[[130 129 129 127]
 [140 129 105 123]
 [136 129 122 123]]
:
[[129 129]
 [129 105]]

[[115 134 137 150 120]
 [132 131 118 123 122]
 [131 111 136 138 128]]
:
[[134 137]
 [131 118]]

[[104 106 104]
 [114 130 136]
 [118 113 115]]
:
[[106 104]
 [130 136]]

[[149 136 127 130 137]
 [111 111 130 156 103]]
:
[[136 127]
 [111 130]]

[[133 134 118 139]
 [148 117 119 102]
 [122 132 128 120]
 [132 119 102 136]
 [118 138 136 118]]
:
[[134 118]
 [117 119]]

[[139 121 125 137]
 [104 147 129 132]]
:
[[121 125]
 [147 129]]

[[112 131 132 130 131]
 [129 136 155 113 127]
 [105 138 128 111 130]
 [120 133 120 116 141]
 [117 140 157 108 117]]
:
[[131 132]
 [136 155]]

[[124 133 101]
 [114 110 129]
 [121 117 126]]
:
[[133 101]
 [110 129]]

[[102 149 121 107]
 [105 154 126 111]
 [103 132 107 103]]
:
[[149 121]
 [154 126]]
---
[[131 131 131 131]
 [145 139 133 143]
 [120 117 104 120]]
:
[[139 133]
 [117 104]]

[[132 141 112 113 105]
 [124 112 121 154 130]
 [149 112 123 149 120]
 [106 100 154 114  99]
 [ 99 130 141 121 109]]
:
[[112 121]
 [112 123]]

[[124 131 107 108 117]
 [124 137 106 109 119]
 [123 143 105 112 120]
 [123 149 105 114 122]
 [124 127 109 108 117]]
:
[[137 106]
 [143 105]]

[[149 104 134]
 [149 128 146]
 [111 100 130]
 [126 129 128]]
:
[[128 146]
 [100 130]]

[[146 104 114 118 126]
 [121 109 121 115 146]
 [131 138 129 133 102]]
:
[[109 121]
 [138 129]]

[[143 105 115]
 [100 124 114]
 [141 102 114]
 [115 152 142]
 [102 121 117]]
:
[[124 114]
 [102 114]]

[[103 123 117]
 [105 115 118]
 [111 122 117]
 [128 123 125]
 [117 127 135]]
:
[[115 118]
 [122 117]]

[[110 122 131 121 145]
 [126 119 138 134 122]
 [137 133 122 126 124]
 [130 136 121 122 126]
 [135 130 130 132 106]]
:
[[119 138]
 [133 122]]

[[111 125 110]
 [120 151 132]
 [144 132 146]
 [145 130 146]
 [120 152 131]]
:
[[151 132]
 [132 146]]
---
[[124 133 117 124 128 122 111]
 [133 134 125 128 125 130 111]
 [134 129 132 122 131 122 126]
 [130 127 115 124 125 129 107]
 [139 137 131 126 118 130 116]
 [123 122 132 125 128 131 146]
 [116 118 129 136 139 121 103]
 [127 127 137 137 131 126 132]]
:
[[111 122 128 124 117 133 124]
 [111 130 125 128 125 134 133]
 [126 122 131 122 132 129 134]
 [107 129 125 124 115 127 130]
 [116 130 118 126 131 137 139]
 [146 131 128 125 132 122 123]
 [103 121 139 136 129 118 116]
 [132 126 131 137 137 127 127]]

[[132 125 134 115 141 123 122 115 158 137 140 134 131 121 134 121]
 [128 136 141 115 132 123 112 109 126 138 134 108 136 121 116 131]
 [123 126 138 120 134 119 111 106 142 141 138 122 132 123 112 133]
 [136 129 133 113 142 124 126 118 154 135 139 131 133 120 142 116]]
:
[[121 134 121 131 134 140 137 158 115 122 123 141 115 134 125 132]
 [131 116 121 136 108 134 138 126 109 112 123 132 115 141 136 128]
 [133 112 123 132 122 138 141 142 106 111 119 134 120 138 126 123]
 [116 142 120 133 131 139 135 154 118 126 124 142 113 133 129 136]]

[[121 119 129 128 128 128]
 [121 141 108 146 103 144]
 [121 141 128 146 118 127]]
:
[[128 128 128 129 119 121]
 [144 103 146 108 141 121]
 [127 118 146 128 141 121]]

[[119 129 135]
 [119 127 136]
 [135 122 114]
 [136 122 115]
 [127 140 151]
 [140 121 120]
 [129 139 153]
 [131 128 116]
 [132 123 114]
 [131 122 114]
 [129 135 154]]
:
[[135 129 119]
 [136 127 119]
 [114 122 135]
 [115 122 136]
 [151 140 127]
 [120 121 140]
 [153 139 129]
 [116 128 131]
 [114 123 132]
 [114 122 131]
 [154 135 129]]

[[146 141 136 134 126 124 118 126 117 119 109 111 106]
 [140 137 135 133 130 130 129 129 127 128 127 130 132]
 [139 124 123 135 132 135 139 142 139 145 149 152 147]]
:
[[106 111 109 119 117 126 118 124 126 134 136 141 146]
 [132 130 127 128 127 129 129 130 130 133 135 137 140]
 [147 152 149 145 139 142 139 135 132 135 123 124 139]]

[[129 112 128 119 112 147 127 149 111 146 139 140 110 109 140 123]
 [118 130 114 122 142 123 145 124 114 109 140 119 148 145 119 110]
 [146 143 140 125 138 124 121 133 124 125 123 120 128 110 129 148]
 [105 143 134 110 112 107 129 121 112 125 149 108 112 116 110 109]]
:
[[123 140 109 110 140 139 146 111 149 127 147 112 119 128 112 129]
 [110 119 145 148 119 140 109 114 124 145 123 142 122 114 130 118]
 [148 129 110 128 120 123 125 124 133 121 124 138 125 140 143 146]
 [109 110 116 112 108 149 125 112 121 129 107 112 110 134 143 105]]
